One vector is turned by the same rotation once a step. Each row is the vector after some number of steps, and that number follows the row.
The counts run from 0 to 742.
[  9 -20 -32   0  -2  -3 -21  -5 -15 -10  29 -13   6 -27 -24  13  25 -18
 -43  21  22  14  23 -13  -9 -12 -10  32  40  -7  -1  13  -6 -14  -6 -12
  -3 -11  -7 -25 -21   4 -15   0  30  -3 -29  -9   2   9 -16  21  25  26
  28  16  -2   1  42 -21  -2 -24  28  11  -8   2  -4 -14 -19 -12  -7  -4
   0] : 682
[ -6   0 -31 -20  12  30 -16  12   3  -7  34 -22 -42  20  -5  -3 -21 -15
  14  20  21  18  12  -3 -29   4   4 -20  41  -4   8 -19  20 -10   6   6
 -27   7   1   5 -23  19   2  10   0 -13  -1 -39 -26  13 -42  -4 -20   9
  22 -15   3  32  48   4   8   8  26  -8   2  22   9   6 -13  -9  17  25
  16] : 475
[ 11  -3  24 -42 -11  -7  -3 -12 -10  -8  13  19  -8 -45 -14  10 -17   2
  14  13  15 -23   3 -15   3 -13 -42 -24   7  10  -8  -6  26  12 -33  33
  10 -40   3 -23 -13  12   8   5 -11 -10  -8  12  11 -18   8  16   0  -5
 -31  -8  11   5  13  27  23 -21   0  11  10   5  -1  32  26 -52   8  12
   3] : 390
[-27   1   0  -4 -17  31 -16  15  28  23  19  -1 -18  -1  12  20   2  -6
  12  -1  34 -36  19   4 -35   3  -2 -40   4  -3   9  12  38  15  -2   2
 -18   8  10  21  22  12  11  21  30  36 -25 -15 -29  11 -18  -7  -2  -6
  29  13   0  -8   4 -14 -32   6   7  16 -12   8  43 -11   0   1 -13 -14
 -19] : 732
[  7   4  19 -34  19  -6  -6  -2 -16  17   8  30   7 -29 -16  21 -13  -4
   6  -9   2 -33  20 -32  -6   0 -21   9  50  15 -16 -17  19 -24 -17  25
 -10   7   3 -37   8  25  -8  11  25  18   6  13   1 -25   8   2   3 -15
 -17   9  -6 -23  13  13  -5  -5   1  25  -3   4  -4  15  21 -38 -14 -20
  -9] : 378
[-22   7   8 -24  17 -42 -14 -20 -21 -14  11  46 -48 -17   9   5  -1  11
  -4 -15   4  15   7 -41  27   6 -19 -14  -5  -7 -11 -12  29   8 -22  37
   8  -5  -4 -28  -8  -6   8   6 -17   0  14   4   1  12   2  10  15  15
 -28  -5 -36 -13   6   8 -17  -7  29  28  14  12  -5  19  11 -15  -6  15
   6] : 397
[ 10  17   6 -14  16   0   4  -6   6 -11  23  -3 -15 -29  38 -35  -7  -1
  -1   9  27 -18   3  -4   0 -25 -12  20  28  -6  -3 -28  28  -9 -26  -9
 -41   3  27  13 -22  -5 -13   9 -15   7 -16 -16   4  11 -18   1  -4  31
   7  29 -25  -3  39   6 -36   9  21  -3   9  -6  13 -12  -9 -37 -13  28
   1] : 196
[-44  -5  -5 -16 -20   2  -9  28   3   5  -5   2 -18  -3  21  -8   7 -24
  -5  22  13  10 -11 -21 -19 -25  11 -23  13  -8   2   6   2   0  -6  15
 -35  18  15  -7 -10  15   8 -13  19  35   4   2   7  28   7 -21  27 -16
  28  20  18 -38  47  -2 -24 -10  29  23  -5 -29   2 -12   4  11  -5  10
 -23] : 724
[-11 -21 -41 -14  12   6  -8   9  12 -15   2  32   1  -5 -15 -17 -25  17
  28 -14 -19  -4  27 -27  -1  -4 -10 -21  14 -25 -11 -23  37 -16  -7  32
 -11  17  -9  11 -10  37  14  32  -8  20  17   5 -28   6  -5  10  19  10
 -25 -17  -3  25   7   0  21 -36  10 -39 -10  -9 -11  28 -11 -22  41  30
   6] : 41
[-31   3 -13 -14   2 -11   1  19   0  26  29  19 -30 -15  -4  22   1 -34
   3 -11  -6   9   6 -48  -6  11  15  -3 -11  -9   5  10   2 -21 -26  12
  -3  16   5  -2  -7  35  20   4  29  31   2  17 -11 -28   5 -12  30 -18
 -36   3  27 -26   3 -33 -27 -12  13  13  -1  28 -16 -10 -14  -8  23 -24
 -21] : 99
[ -4 -27 -31   0   1 -20  16 -10  -3 -19  -2  33  10 -27 -34 -12  11   3
  -6 -14   3  -6  18 -36  15 -13 -15  22   1 -14 -14 -13  10 -31 -34  35
  12  -8   1 -14 -22  26  -7  22  15   5   9  33   0   3  12  25  42  -2
 -26   3   5  -2  19  10  16 -39  29 -16 -11 -12 -23  11 -13 -17  29  22
  -3] : 230
[-22  -4  25 -27   1 -10 -16   9   0  27  -5  49  -7 -13  -8  26  -3   3
   0 -15   7 -10   7 -30 -18 -10  -9 -50  19  14 -17  14  13 -12 -23  23
 -17  11  -3 -29  13  24  15  18  11  20  -4  17 -16  -8  17  -3  16 -18
  -5   6  -3 -20  -7  19 -18  10   1  56   9 -10   9  24  35 -35  -6 -18
 -13] : 557
[-32 -14 -10 -19   2  11 -17  15   9  12  40  20  -8 -12  15  18 -16  -3
  25   3  -4  -2   8 -12 -40  15  16 -45  -8 -12  -3  19  16  28  -6 -14
 -23  11 -14  18 -24  11  29  -3 -12  17 -33 -13 -27  22 -12 -17  12   9
 -11 -21  10  32   5 -44  -5 -15  15 -22  -6  10  19   9  -5 -19  12  10
  17] : 305
[ -6  25  41 -10  13 -11  14  -2   9  14  36 -24 -24 -32  13   3 -18 -21
  10 -16   1 -27   7   1 -17  10 -29  19  19  12   3 -18  10   3 -25   8
   8  13  26 -19 -15 -15 -23  25   6   9  -6  -1  11   1 -16 -18  28  16
 -16  16 -24 -21  15 -13 -42  -3  17  16  14  38   0 -12 -37  -1 -33 -12
 -27] : 365
[ -8  14   3  -6 -31   5   3  21  10   4  29 -31 -42 -27   7  16   2 -35
  -8  -7  29   2  -3   2 -16   1 -11  -2 -21 -10  16  21   6  -5 -29 -12
   7 -39  21 -11 -21  12   0  -6  24  -6 -35   6  -3  -4 -14  -5   2  -2
 -12   6  44  -1  -2 -12  -8 -13   2  14  10  41 -16 -14 -12  -1  15   8
 -20] : 95
[ 11   8  -8 -14  41 -19 -24 -12 -11 -17   7  30 -11  -3  15 -16   0  13
 -31  -9   8   8  29 -30  24   1 -13  -7  49 -16 -13 -18  42 -18  -5  14
 -29  15  12 -14  12  -1  -1  14  -4  10  12 -11 -19  15 -23  20   2  21
  -1   5 -40  -4  12  25 -15   9  11  21  -2   7   5   5  15 -35 -11  18
   1] : 208
[-32 -19 -11   1 -19   2  -8   1  14 -14   4  -8 -24 -36   3  21  20 -39
  24  31   2   0  -7 -10 -19 -23 -12 -10  -8   2   9  15  -4  22 -14  15
  -7  -4 -16   8 -37  11  31 -10   7  17 -17   2  10  10 -13 -32  40  14
   5  14   9  -2  32 -34 -18 -30  33   6  16  14   5 -19 -28   6  13   3
 -15] : 712
[ -5  -9  22 -23 -23 -31   9 -14  -3  24  -9  31  -8   7  -3  10 -29   1
 -15   0 -20 -24 -22 -21 -23 -18   7 -28 -18   3  11   5  -2 -39  -6  -7
  -5  34  28  34  -6 -12  -9  30 -11   3  -7  13  -1  20  14   3  20 -33
  25 -11 -12 -19  -5  22 -31 -19  27  13  24 -36  -9  14  14 -18   1   7
  -7] : 151
[-17   3  25   7 -12 -24   0   8  28   4   2  -8   6 -36   0  16  12 -24
  -3 -15 -19  -1   1   0 -16 -10 -23 -15  -9   6 -17  22  -7   0 -19  -1
 -10  -8  11 -34 -10  -2   8   6  13  17   1  44   5 -18  22 -27  57  13
  -6  15  22 -16 -21   9 -21 -26  -5  32   6   0 -20  21 -11 -31   6 -15
 -22] : 540
[-14  14  36 -31 -40  -6  -9   5  20  15  14  19 -31 -20   5  20  -7   7
  -1   0  13 -13 -10   3 -22  -9 -19 -66  -9   3   1   2  22  10 -14  11
   5 -18  32  -5  13   2   5   8 -13   0 -24  14 -15 -27  16  14  -4 -12
  10  -2  17 -14 -10  33 -28  14  -3  35   6   1  10  29  14 -34  -2 -10
 -22] : 559
[  4  -3  23  -1   2  17   3  19 -10  33  18  10 -28  -2  -7  16 -34  -1
  13   9 -36 -29  17  -6 -39   6 -33 -37  51  12   6  -9  16 -23   4  -7
   1  53 -11  13   2   0  -3  19  25   0 -10 -21 -24  -2 -32 -14   5 -16
  -3  -1 -40  17  19  -8 -26   8   6  25  12  -4  12   8  -9  -7   4 -28
 -11] : 337
[-33   2  10 -35 -17 -45  -1 -10  -3  -4  18  17  -3 -41  23  23  -9   1
  -7  11  -1 -22  -2 -18 -10  25  -1  12 -30 -15   4   6  -1  21 -10  -7
  -1   7  29 -19  -2 -19   8  21  -4  24 -22 -16  18  28  21  -8  17  37
  11 -10 -11 -12 -37 -17 -33 -37  18   9  -7  14 -11   5 -18 -16 -21   1
   2] : 582
[-14   4   8   0  -4  -2  -9 -17  35 -21 -24  13 -55  17 -30   6  -5 -20
  32   1  10  18   4   7  14  13 -17 -11 -16   4   7  -1   8  -8   7  40
  -3  -8   9   5  -2 -23   2  20 -11  11  22   9  -9  18   8  14  16   7
  32 -33 -26 -12 -42  33   6 -28  23  -3 -12  -1  -4  22   7   2  29  26
  10] : 439
[-25 -13 -29  -1 -25  27   5  19  33  -1  18 -23 -26 -25 -13  23  21 -43
  22   5  39  -6   2  10 -29   1  -3  28 -32   8  25  21   7   1 -12   1
 -12 -27  -2  -8 -25  25   1   5  35  18 -26  -1   3  16  -2 -24  12  16
  16   9  35  -5  -4 -13  -4 -21  13  -3 -15  31   1 -15 -14  -1  27   2
  -3] : 274
[ 14   2  42   2 -15   0  -3  11   5  15   5  -9   0   2  17  -8 -36  28
 -21 -17 -19 -33   5  17 -27  -2 -14 -42  17  -4 -12  22  22 -34 -11 -20
  -3   4  24  19  -5 -12  -7  20 -17  -7 -25  24 -39   2 -18  15  17 -39
   8 -17  -2  14 -10  35   1 -31 -18   6   4 -15 -21  10  10 -28   5   5
 -14] : 341
[ -9   8 -34 -14  20  17 -31  20   2  -8  21 -16 -39  12  -4 -20 -21 -16
   7  21  12  39  18 -12 -22  -2  11 -17  40  -6  -7  -8  19 -11   2   4
 -39   4 -13 -21 -31  19  10   5   9   5  11 -24 -20  28 -32  -8  -4   5
  15 -22  -7  12  53   6  22 -13  19 -13  -5  -6   9  12  -2  -8   7  21
  21] : 476
[-18 -11   0 -20 -12 -13   8  -3 -34  21  17  12 -29 -17  18  15 -23  -9
   4  -4   6 -18 -18  -6 -31   0  -3 -21 -36  24  12  20  13   4 -12 -11
  19  -3  -9   6 -44  -5  15   6  11 -11 -28 -28  21  47 -20 -14   2  -3
  -1  -4  -7  16  19 -20  -9  -9  27  17  20  13  -1 -11  13   0  -4   3
   9] : 137
[-16 -14 -31 -39   3  19  -7  -5  17  11  -1  10  -6  -7  -7 -11 -19 -21
  41  -2  32 -26  -9 -16 -13   0  -9  17  -3   6  12 -27  25 -17  -6  34
 -24  11  -1   7 -22  34  -7  38  29  32  17  -5  30  37  -8 -21  -2  -3
   9  20   9 -14  27  12   1 -21  31 -19   1  13  16  -9   8   2   5  20
  10] : 10
[ -1  -4  13   4   6   2  -8  20  -9  29  19   5 -13   1   4  24 -29   9
   0  -1 -31 -43  29 -11 -37  13  -8 -21  46   0   5   1  13 -21   9 -19
  -2  59   7  14   8  -7  -3  29  19  16 -25  -8 -35  10 -26  -3  15 -18
  15   0 -35  12   4 -24 -29 -15   5  12   2   7   7  -4 -16  -4   4 -23
 -14] : 336
[-15 -14  -6  -1   6  16   1 -13  61  -9  14 -23  -4   6 -32   7  13 -31
  15 -10  25 -12   7  11 -20   8   8  30 -32   9  11   6  -3 -14 -10   3
 -16 -15  26   5 -14   2 -13  34   9  27  -2  14   1  26   6 -11  31  18
  33 -15   8  -8 -30  25   1 -42  17 -35 -18  -3 -17   0 -11 -11  16  25
  16] : 451
[ 15  -7  10 -23  -1 -10   6   3  26 -12   5 -15   9 -43  21 -16 -24  -8
  26   4  -9 -47 -16   4  -5 -19 -23  18 -12   2   2 -13   7 -20 -18 -15
 -35  12  11  20 -27   1   3  12 -30   8  -7  10  23  12 -14 -31   4  23
 -12   7  -2   9 -13  17 -13 -24  -1 -23  27  22  -8  -6   0 -65  16  18
  14] : 184
[ -5  26  19 -18 -11 -16   9  15  -9  24   7  -7 -39 -20  25 -21 -47  -9
   2 -20  -8 -31  -7 -23   2  -4 -22 -15   5  -6  -6 -24  29 -27 -16  17
   6   9  24   9 -16  14  -2  17   9   5  -2  28  10  -4 -28 -12  11 -39
 -38   5   7 -21  20   6  -4 -24  -7   4  11  27 -21 -16  10  -9  14  17
 -18] : 358
[-25  -8  -4  27  -8  22  -1  -6  26 -17  14  -1 -38 -22  -5  16  33 -29
  23   5  24   6   8  10 -14  -6 -20 -10 -26  14   2  31  24  22 -28  10
  -8 -44 -10  -1 -30   3  23 -11   5  12 -13  10 -12   7  -5 -13  29  32
  11  -7  -1  15  -6  -9  -1 -14  10  16 -17  15  12 -15  -8  -6  35  13
   2] : 264
[  0 -23 -25   9   1  -3   0  20 -20  16  28 -22   5 -12  -1   0  -3  -1
 -41   0   1  -6  23 -10 -25  -6   0   8  32  -6   9  15  10 -34  -3 -33
  -7  36  -3 -13 -22  19  -4  13  30  -1 -25 -20 -21  23 -33  -4  23  -4
  15  29  -1  15  38 -20 -10 -16   9  17  13   0 -18  -8 -24 -13   9  -4
  -7] : 504
[-22  -8  11 -58 -25 -35  -1  -6 -10  20  -9   8  -1 -21 -17  15 -24  -3
   6 -22  24 -13 -19 -13 -14  17   0  -6 -43   6  -2  -4  11 -15  -8  18
  19 -18  29 -24 -10  18  -2  37  -1  -6  -1  -1  24  31  17   6   6 -34
  -4  -9  27   3  -5  27  16 -34  18   5  16   5 -16  31  13 -12   0  20
   2] : 578
[  5 -12   0 -28 -37 -20  33  -8  -6   6   2  18   5 -30 -14  23  -9   5
   1   6  18 -39 -17  14 -28  -5 -24   5 -31  20  26   1  14 -22 -11 -25
   1  -2  24   0  -3  -9  -8  26   7  -2 -40 -15  16  32  24  -4 -19  10
  28   9  -9   8 -16  25 -16   2  17  26  26 -13 -16  25  20 -30  22   3
   4] : 590
